Each path below is one point turned by a fixed rotation once a step. After each direction that follows a path, write how fast that rotation turns it, in degrees per step (0 if it stays still).
Each turn is a multiple of 5 degrees from 10 to 175, or 0.
Each row of a path follows its step; steps can be skipped.

step 3: [  2 -17  14  16 -25  -5   9 -25   3 -43   5 -23  11   5  -3 -18  -8   5
   8  -8   4 -22  21 -18  -4  21  -5  20   5  16   6 -23   5   3   0 -29
 -10 -21   0  35   4  -6   8 -12 -17  25  12 -19 -21   6  16  -9  -2   5
 -35  -7  -9   7 -14 -12  -6  14 -13  14  65]
step 7: [ 15 -19   6  25  -3  28   8   0  -1 -36 -25 -15  32  -2  10 -22  -3  16
  12   2 -13  -4  20 -14  17  -9  -3   5 -18   3  30 -29  -1 -35  39  -4
 -19 -17   1 -19  11  30  -9 -37 -11  -2 -19 -10  17   0  11  16  14   8
 -19   2 -12  30   9 -18  -8 -16   5   3 -20]
step 9: [  5 -20  25  19  15   7 -13 -25 -10   4   5 -42 -46   8 -11   4 -24  -6
  12 -19   1 -35  -4 -16   6  -6 -18  24  28  37 -10  -7  -6  32  -4 -18
 -24   5   7  36   4  17  -9  12 -17  15  17   4 -24  -4  -3  -1  -1  13
   2   4  -6  27 -18  -3  -1   9 -10 -17  10]
step 10: [  0  -8 -35  23 -19  19 -22 -18 -33  12 -11  23  -8  31  -4  21   2  30
  14 -37 -20   0  -4  22   2   3  12 -24 -13  -8 -10 -15  -4  47   5  14
  14   3  -3  36   5  22 -30 -31  11 -15  -6  13  24  22  -6   3   7  -7
   5 -12  -4   2  -2  -8   6   8  -6   8 -12]
step 11: [-13  18 -17   1 -10  -2  21 -11   5 -10 -45   3  11 -29  -4 -10 -14   1
   4  12  18  16  29 -17 -26   6  25 -20  -3  38 -12 -38  -1   9  11  15
  -4 -12  23  -2  10 -14   5 -32  26 -14  17 -29 -14  21  -3   9   1  -1
  11   7 -21  21 -21 -27  15 -11  12 -10  -3]
step 12: [ -6 -16  -4   2   7  -9  24   9  -6 -15  -8 -27  13  13 -14 -33 -26 -19
 -12  34   5  21 -11 -20  34  11  29  12   2  -6   0 -14 -32  -5 -12   9
  32 -32  13  45 -32  10  -9 -15  -7  16 -12   3  -1 -23  -1   4  -9 -12
 -10 -21  -6 -17   2  -1  19  20  -5  -6  21]
step 13: [  3 -24  14  27 -11  41  14  -2  21  16  -1 -21  16  10  -9   2   0  36
  -2  12  10   7   3 -24  31 -24   1  13  13  16  10   1  14   4  25 -25
 -14 -24 -38  -5  -8  20 -21 -18  -7 -10   4  38 -11  12  25  -2 -22   1
 -30   9  12  22  -2 -11 -13 -14  -5 -10   3]
step 14: [ 38  10  11  -3  19   6 -19  15  13  20   2 -10   6   9  -5  17  14  -1
  13 -17  15   9 -14  -8 -27   9  -7 -46 -24  22  -8 -31 -12  19  12   0
   2   2 -19  -1  -3  -4 -52  10   5  -7  15  22 -16  -7  14  -3  -5  -5
   5 -25 -23 -22  -7 -19 -14  30  -3  37   2]
step 16: [  8   0 -20  17 -18  22   0 -22 -12 -20 -34   8   1  26  -2 -28  19   2
   2 -13 -27  20  28   2   4  38 -19   4 -11 -20  13  -3  -3  16  -6 -13
  19  -8 -16  20  11  20  -6 -41  14   9  -3 -11  26 -11  -9  11  -9 -30
  -1 -41   8  19  17   4  -2  -3   3   9  32]
Directions:
[-2 -2  1 -1 -2 -3 -1  0  1 -3  0  5 -3  2 -5 -2 10 11 -1  0 -1  8  7  1
  4  0  1 -5  7 -3  3 -5  7  6  1 -1 -5 -5 -4  1  6 -4  3 -2 -1 -6 -2  0
 -9 -7  0 -5  4 -6  6  6  9 -5 -1  0 -3 -1  5  0  5]	135
[-1 -4  0 -7  2  1 -3  0  1  0 -3  4  2  7 -3 -7  3 -2  1 -6  3  1  0 -6
  2 -2 -6 11 11  0  6  6  0  3 -5  0  6 -2 -3 11  7 -1  0  2  2 -2 -3  7
  3  4 -9  2 -3  6 -9  4 -2  4  2  2 -1 -2 -2  2  6]	110

step 0: [-17  21   1  -3   8 -10 -19 -16 -19  27  11 -10 -16  -9 -14   0   1  19
 -10  10  19  35 -23 -23 -19   7  24   2   8  12 -32  -3  33  -3  12  25
  23   9   4 -12 -33 -35   0   0  -3  26  10   0  10 -15 -17 -25  -3  15
 -19   9   2  -6  21   8  -8   6  27  17 -27]
step 2: [  6   9   4  -6 -35   2  52  22  -4  -1  24 -12  22  20 -15  14  26  -4
   6  11  12  16  -6  11  13   4  12   6 -12  20   1 -24 -13   8  16  -6
  -7  28 -27   5  -8  -3  20  22  27  -8 -14  17 -23  32 -13  17  18  25
   3   4  12  -9  -8  -2 -14 -38   1  10   2]
step 4: [  5  14 -13  -3 -10 -39  29   8   0  10   8   4  -2  -8   6  26   1  25
   1 -25  37  27   7 -19  -3  25  -7 -10  15 -12   0   7 -16   3 -21 -17
  27 -34  28   7 -26 -12   9  14  15  21  -6   7  26 -38  -2   6  -2  -9
 -14 -12   2   7 -16  -9  -7  25   9  -7 -23]
step 5: [  2  -1   5  17 -29 -20  15   1 -18 -24 -12 -43   0  16  15  30  -8  16
 -17  26   3  -7 -33  -4 -16 -22  -1  -9 -22  16   3  -5  -5 -38  -2  -7
  -6  14   0 -20  -9  -2  14  -3  -3   8 -17   8   7  13  34  17   3  -4
 -11  14   1  19  -2 -16  11 -35  21 -26 -29]
step 6: [-15 -20  22  12  -9 -19   3   5   1  14  22  -8 -17   4 -10   3   7  -8
  25  26 -16  15 -17  18 -23  13  17   0  -4 -24 -18  -1 -13 -19   4  -6
  19  32 -11  19  -1   2   6  14  30  15 -11  13  22   3  15 -16  11  39
  14  20   7  10  44  23 -18   1 -14  11  32]
step 11: [ 10  -5  13  11   9 -38  28  -6 -10  -5  36   1  -5  -8   6  12  27  -1
 -40  17  49   5 -18  11  18  10  17  -7 -31  -8  -1  -9  14   6 -27  13
   9   9   6 -10 -29   5 -12 -27  -1  24 -25 -29 -17  -2  -1  20   6   7
   9 -22   9 -10  -1   2  -5 -14  -4   4   0]
step 12: [  0 -15 -22 -30  -2   5 -10   7  -3   4  14 -14 -30   1 -28   4   0  42
 -20  -6  28   1  -7   0 -37  14   5 -18  -7  14  -7  -2 -18 -11   7 -14
  15 -20  11  37 -10  -5  26  -8 -19  28  -6  25  18  11  24   5 -10  33
  10   9  11  26  -5   1  13   3 -16 -16  -4]
step 14: [-16 -15  39   9 -10 -29   9   3  -4  22  14 -38   0 -14  29   0   1   4
  10  -7  11 -12 -13   3 -24 -16  -1   7   2  37  14   3   1  -6 -22  19
  18  10  -3  -6 -28  -7  -9  -5  -2 -12 -27   3   0  13 -14 -20  27  11
   5   6 -24   9  10  29 -28 -25  30  24  12]
step 17: [  0  -8  39  20 -44 -29  -7   8 -15  17   1 -11   1  20 -34  21  12  21
  43  15   3  -9   5  -1   5   1   3  26   5   8 -18  -8  15  22  -9 -10
 -13   3 -10   0 -25  -7 -11  -4 -24  26 -23  -1  11  11  -4  20  -2  15
  17   9  14 -17 -12  -7 -20 -13  -1  14 -29]
Directions:
[ 0  6 -2  0 -2  9 -2  0  3 -7 -4 -6  1 -7 -3  5  1 -4 -2 -1  2  2 -7  1
 -3  2  3  1  1 -2  7 -4 -7  3  6  1  0 -1  0  7  8  0 -1  7  3  4 -7 -1
  5  4 11  5 -6 -1 -1  0  2  5 -4 -2 12 -8 -1  1 -4]	100
[  2   0  -4  -5   5  -6   0   1   2  -2   1   9  -8   3  -1  -1   4  -6
   0  -6   7   2  -5   1  -3  -4   2   3   3   7 -11  -8  -5   1   1  -9
  -1  -4   7   4   4  -5  -2  -2  -6  -3  -2  -3  -9  -4  -2   3  -3   4
   2  -5   6  -5   2   2   6   2  -5   0   1]	85
[ 2  1 -2 -1 -5 -7  8 -4  5  2 -4 -1  6 -4  5  9 -1 -3  6  0 -1 -5  3 -2
 -8 -1 -4  3 -6  0  2  1  7  9  4 -1  2 -5  4  6  0 -5 -9 -7  1 -3 -4 -8
  1 -5 -4  7 -4 -2  3 -4 -4  1 -1 -3 -7 -4  3 -3  0]	115
[  6   0  -3   2  -2  -3  -4   2  10  -4   1  -1   7   6  -1   1   0  -4
  -2  -1   1   0  -8   3   0  -4   4  -1   2   0  -6   4  -3   3  -3   3
  -1   8  -2   5  -9   7  -1  -3 -10   3   1   4  -6   8   3   3   0  -6
   4  -4  -1   5   2   3  -9  -6   7   4  -4]	120
[  9   1   4   3  -2  -6   2  -3  -8   0  -3   2  -5   2   7   2 -11   3
  -2  11   2  -1   3   2  -5   1   1   0   0  -2   0  -4   0  -4  -3   1
   3   1  -3   7   0   5  -2   0  -7   7   4  -4   1   0  10  -3  -4   4
  -2  -9   6   3   4  -6   0   6  -1  -2   0]	55
[ -2  -4  -2   0   3  -1  -3   1   0  -9   2   0  -5  -5  12   4   8  -3
   1   4  -6   3 -11   0   1  -1   4  -2   5  -5   3   2  -1  -3  -2   4
  -1   0  -8   3  -3   1 -11   1  -1   2   8  -1   4  -4  -8   6  -1   0
   1   4   5  -1  -5  -1  -1   3  -5  -6   5]	145
[  3   1   7  -3   6  -1  -7   3  -3   6   2   0   4   3  -2  -8   4   4
  -4   3  -1  -5   0  -5  -5   0  -2  -4   1   9   4   0   7   0  -6  -7
  -3   2  -3  11   1   0  -7   8   4   1   2  -3   0   4 -10   4  -4   0
  -2  -3  -4   1  -3  -1   3  -1   0   8  -8]	20
[ 2  0 -4 -2 -1 -8 -4 -1  8 -3  7 -2  9 -4 -4 -6  1 -6 -2  8  3 -2  6  3
  5 -7 -1 -3  1  7  4 -2  7 -2  1 -3  2 -3 -3  0 -1  2  2 -1 -1  3 -4  3
  8 -5  1  0 -4 -6  2  4  8  1  8  0  8  3  1 -4  9]	25

step 1: [ -1   4  13   6  -6  12 -21   1  17  -6  -3  34  32  46   2 -15  19  29
  10  18   2  -1  10   1   5 -12 -21   0   0   1   8  13 -24  17   4 -10
  -3  -4  15 -19  -4 -14  22 -17 -12  -1  10  23  14  23  11   3  44 -36
 -19 -28  17   5   5  -4 -39   5  -5  -7  -4]
step 3: [-15 -25   8   5  12   3  -7  -5  23  -1 -19  13 -34 -12 -11  11  10  -8
 -18  12 -17 -16  25   4  -8   4   7  -5  -7 -20 -13  13   8 -18  -7  -8
  17 -26 -18 -20  -1  -2  -9  13  24  41 -24 -15 -17   8 -26 -23  11 -34
 -21 -37   9  16  11  -9  -8 -26 -24  11 -16]
step 4: [ -9 -12  -2 -14 -24 -21   8   0 -21 -26 -21  26 -26  11   0 -25 -10   7
  -4 -29   7 -15 -17   7 -32  -1  35   6  26 -25  -1   6   5 -25  -6   0
  28 -21  37 -12 -18 -25  17  -6  15  10 -17  26 -10   2   4   0  -9  32
   0 -12   3   0  16 -12  -7 -22  10 -11   6]
step 5: [ -7  10   6 -24  -8 -11  25  44  24  13 -11  12  -2  26  33   7 -12   0
   8  11   8   2 -28   7  -7  23  19   0 -16 -19 -27 -36 -15  14  -3  -8
  19   9   1  13 -21   4 -11  18  24  31   3 -18 -20  16  11 -20   2  15
  17  -6  -9  -3 -23 -24 -24   9   7  -2 -16]
step 8: [  6   8 -14   7  44 -31  -9   7  -4  -7  16  17 -18   1  -9  27  19  35
  -2   5 -20  12  -6  28 -12 -22  31   1  -2  16  -4  -1  -5  17   2   4
  18  12 -10  10  11  29   5 -33  -4 -31  18  13  -8  17  31  26  -3 -20
   7  -6   3   1  -5 -20 -16  -6  11  20  26]
step 10: [ 49 -24   8  16   5 -28   0  -2   8 -15 -22  -6 -27 -15   7  24  -7  14
 -11 -20   9 -12 -10  -1  -8   0 -11 -11  30 -18  10   3  14   4  -4  -5
   4  20   0 -21  13 -13  36  -3  13   1 -37  17  12  29  29  -5  -2  -3
 -28 -18  -9 -30  20  10   8  18  -7   8 -12]
step 11: [  9 -10  -6  -5   3 -17 -22  46  24   3 -21  -9 -16   9  36 -31  -6 -16
  -8 -10 -12  -8 -17  20 -13  16  11  13  18  14 -21 -14  10   0 -10  -5
 -10  14  31   7  15  21  -1 -18  -9   7 -26 -14  21  -5 -10  -8  -3   4
  16  -5 -18   5   7 -34  33  -1 -41   4  -8]
step 15: [-60 -21 -24   7 -18  -4  34  -9  23   6  24  46 -33 -25  -8  -2   2   4
  -4  -4  -3  -5   8   7   1  -9  11 -20  39  10 -20   5  20  -7 -15  10
  -6 -10  -3 -14  -5  -8  -7 -13   5 -10  13   1  -5   4  -6  11 -18 -14
  -5  14  -3  14  15   2  12 -26  -4  -3  31]
step 16: [ 16   4  -8  32   8  12  27 -18   8  20  -2   3  -6 -20  16  27 -17  -4
  22 -24  -5 -18 -24  -6  -1  21  -3  15  24 -36  -2 -13  21  -1 -11   3
  19 -19   6  20 -10  -3 -19  -9  37  11  -9  30 -21  39  23   5  -9 -16
   4   2 -21  12  -8   1 -23 -16   8 -12   2]
Directions:
[ -1  -2   0  -2   1   0  -1   0   1  -3  -3   2  10  -3  -4  -1  -3   4
 -11   5  12   6  -8   2   0   1  -7  -5  -1   6  -4   1   1   4  -6  -3
  -2   4  -4   0  -6   0  -2   4   2   9   4   6   8   3   3  -4  -7  -1
  -8  -1   2  -6  -2   4   5   4  -4   0  -1]	90
[ -3   7   6   4  -1 -11  -7   6   1   2  -3  10  -3  10   3  -5  -5  -1
  -3  -9  -4   0  -6   1  -1   0  -7  -2  -4   1   7  -1  -6  -1  -3   2
   1   0   2   0   3  10   3  -3  -1   3   1  -2   3  -4   6   1   1   1
   0   3   3  -5  -7  -1   0   1   3  -3   8]	115
[ 5 -5  1  6 -3  0  1 -4  5 -8  7  6  5 -8 10  3  1 -7  1 -1  2 -3  7  6
 -9 -2 -6 -5 -4  2 -1  3 -4 -8  0 -3  5 -6  4  7 -4  5 -2  0 -2 -2  5 -1
 -3  4  3  2  0 -5 -2 -5  0 -4  5  0  3  1  2  4  5]	55
[ -2   6  -1   5  -6   0   5   5   9  -6  -7  -5   2   0   6  -1  -2   0
   4   0  -3  -1  -4  -4  -4  -4   2  -3  -4  -1  -4  -3   3  -4   1   1
  -2   0  -8   0  -1   4   3   4  -3   4   6   0   3   5 -12   0   9  -7
  -4   7   0   8  -4  -1  -3   3 -10  -4   0]	170

step 1: [  6   1  17  23   3 -23   5  -4 -19 -12  -2  -3   6  12  -3  20  -7   9
 -29 -31 -16  28 -30  -7   4 -10  12  11 -28 -21  21  -4   9  50  16 -20
  13  41  15  27  27   6  10 -18  10  12 -29   9  -2 -14 -29  -1 -16  -2
 -49   4   1  20   3   8  21 -15   5 -23  -7]
step 3: [ -9  -2  -1 -15  14 -39  14  -3  -4 -14   1  11 -36  22  -1  30  -8  16
  -9 -16 -11  24  27   9 -16  -2  38  48   5 -11 -27   8   5   5   0   6
   6  24   6  34 -18  15  -6  -7  27 -18  15   9 -18  -8 -47  23 -14  16
 -11  21 -11  -2  24   7   2  -6  -4  32   9]
step 4: [ 14 -12  11 -27 -17 -48  -8 -49  17 -26 -15   5  -5  40 -23  23  -6 -16
  -9  -1 -10   9  15   2 -10 -18  -1   3   5  42   5 -21  22  32 -10 -32
  14 -13  12   1   5 -13  -7  11   4 -15  12  -3 -20 -13  -1   4 -37  -9
  -3 -14  15   6   4 -13   3   0 -43  20  -8]
step 5: [ 12 -34  -8  -3   3  10  17  19   9 -29  -6   7  -9  13 -11  24   7  11
 -11 -19  11   3   8   4   5 -19  22  10  24  25 -21  -5 -22  38  -6  -9
 -14 -28  -2  21  -2  12  -2 -30 -11   3  29  15  11 -36 -18 -19 -12  31
  23  -6  15 -11 -21   3   9 -22  -4  53 -35]
step 6: [ -3 -27  46  16   6  14  -6   2  11 -13 -19 -11  -7  21 -17  30  15   2
  -5  -3  -9  24 -19  -1 -28   4  -4  15 -16  14  23 -25  -5  14   0  -8
  33   5  15  44  44  17 -19  11  -4  -7  30  14   3 -23   4  -6  17  34
  -9 -31 -20  10   6  -4  14 -27 -27   1   4]
step 11: [ -6  -3  40 -24   5 -16 -14 -30 -18 -32 -30   2  -2   6   0  27  15  14
  -7  -1 -15  23   5  -5 -29  25  25  -3   6 -10 -24  -4  -7  13 -20  21
  13 -19  19  17  22  17  -6  -3  -4 -31   5  -5 -43  -7 -24   9  -5  10
  20   3  -2  -3  25  20  35   5  -3  40 -27]
step 14: [ 14 -15  10   5  19  -9  10   4   1   5  31  10 -19  -1 -20  46  35  -9
  11 -17  -1  15 -25  -6 -12  -6   4  30  -4   0  23 -12 -31   1 -28 -25
 -10  14  16  53  -1   0  36 -14   0 -16  20  -1 -22 -33 -19 -13  15  29
   7   3  -3   7   1 -24   9 -18 -15 -25 -13]
step 15: [ -1  -1 -18   8 -13  -5  12  11  10   2   4  -1  11  32 -30   7  12 -24
 -19 -17  11  14 -32  20 -39 -20  17  28 -11  -6 -18  -5  25   8  -1 -58
  -4  22   1  23  25  12  -1  16  39  -9  12  10  26  -3 -16  -4 -32   8
 -18 -18  -5 -13  23 -11  28  11   6  -5  -4]
step 17: [-11  -6  23  14   5 -18   4 -12  -4 -38 -19  27   3  14  11  27 -23  -5
  12 -31 -18  35 -35  25   1 -34  -2  12   1  13 -13 -13  -2  29  20   9
 -21  20  20  17  13  10 -14   8  30  -6   4  11   1   7 -27  30 -23  21
 -18   8  17  -7 -10  26  -5 -17  -6   7 -40]
Directions:
[  0   0   2 -10   2   0  -2  -4   4   6  -3  -2  -9   3  -2   2   1   4
   1   3  -2  -5   8   0  -3   4   3   6  -5   1   3  -3  -1   6  -1   8
  -4  -2   5  -3   4  -1   1  -2   4   4  -2  -8  -4 -10   4  -2 -11   2
   6   0   4  -4  -4  -1  -5   0   5   6   7]	45
[ -8   5  -6   3  -7   2   3   2  -1   7  -2   3   4  -9  -2   6   2   0
  -5   3  -8  -4   1  -1 -13   1  -5   1  -2  -2  -3   2   1  -2  -5   3
   4  -1   5   3  -4   0  -3  -3   6   0   2   1  -5   3   2   2   2  14
   2   1  -7   0  -2  -6   6  -4  -2  -2   2]	90
[  5   5 -12  -2   0   0   3  -8  -3   0  -9  -2  -6   7   0  -1   6   4
   6  -3  -2   0   0  -1  -2  -9   0   3   0   6  -4   4   0   2   0  -1
  -1  -4  -5  -1  -2   2   1   6   0  -1  -3   2  -9   7   1  13   3   2
  -4   0  -1  -7   1   3  -4   3   1   5  -3]	55
[ -6  -7  -5  -8   1   2   4   1   3   0   2   3   1  -4   2  -1  -2  -2
  -2   3  -5  -1   0  -8   5  -9   2  -3  -1   5  -4  -7  -2   7   3   0
  -1  -3   1   0  -3  -3   3  -2  -1   4  -5   0  -5   1  -4  -5   0   7
  -6  -6   8   6 -10   7  -4  -1  -7  -9  -2]	85
[ 9  4 -3  8  3 -1 -3  6  6  1  3  8  4 -3 -4 -1  0 -3 -9 -5 -1  4 -2 -4
 -4 -2 -4 -2  1  6  0 -4 10  0  3 -4 -1  1 -6 -4  1 -8 -2 -1  7  5 -4 -8
 -2 -3  7  4 -8 -5  4 -3 -2 -7 -4  3  1  3 -4  0 -3]	135
[-3 -3 -2 -5 -5  0 -5  4  1  7 -8  2 -2 -1  1  0  2 11 -3  3  7  5 -5  3
 10  2 -7  1  2  2 -9 -1  6 -6  1 -2  4  8  2  1 -1  0  9  6  1  5 -1  5
  0  0  0 -2 -3  2  4 -1  0  3 -4 -7  1  2  1  6 -7]	140
[ -4   4   0  -4  -1   1  -1   0  -2   4  -1  -2   3  -2  -1   3   5  -5
   1  -3   2   0  -2  -1   4   7   5   5   1  -9   1  -2  -3  -2  -5   0
   0  -3   0  -3   2  -7   6   7   3  -7  -9 -12  -4   3   2  -5   8  -1
   1  -5   1  -4  -2   6   9   1   8  -3  -9]	25
[-6  4 -3  3  3  5 -6  6  0 -6 -4 -2 -2  6  2 -5 -1 10 -2  0  0  3 -1 -1
  1 -2 -4 -1 -2 -1 12  2  3  4  5 11  4  1  4  8  2  2 -4 -2  2 -1  3 -2
 -2  6  6 -2 -3  2  3  3  6  1  2  8  7  5  0 -6 -7]	70
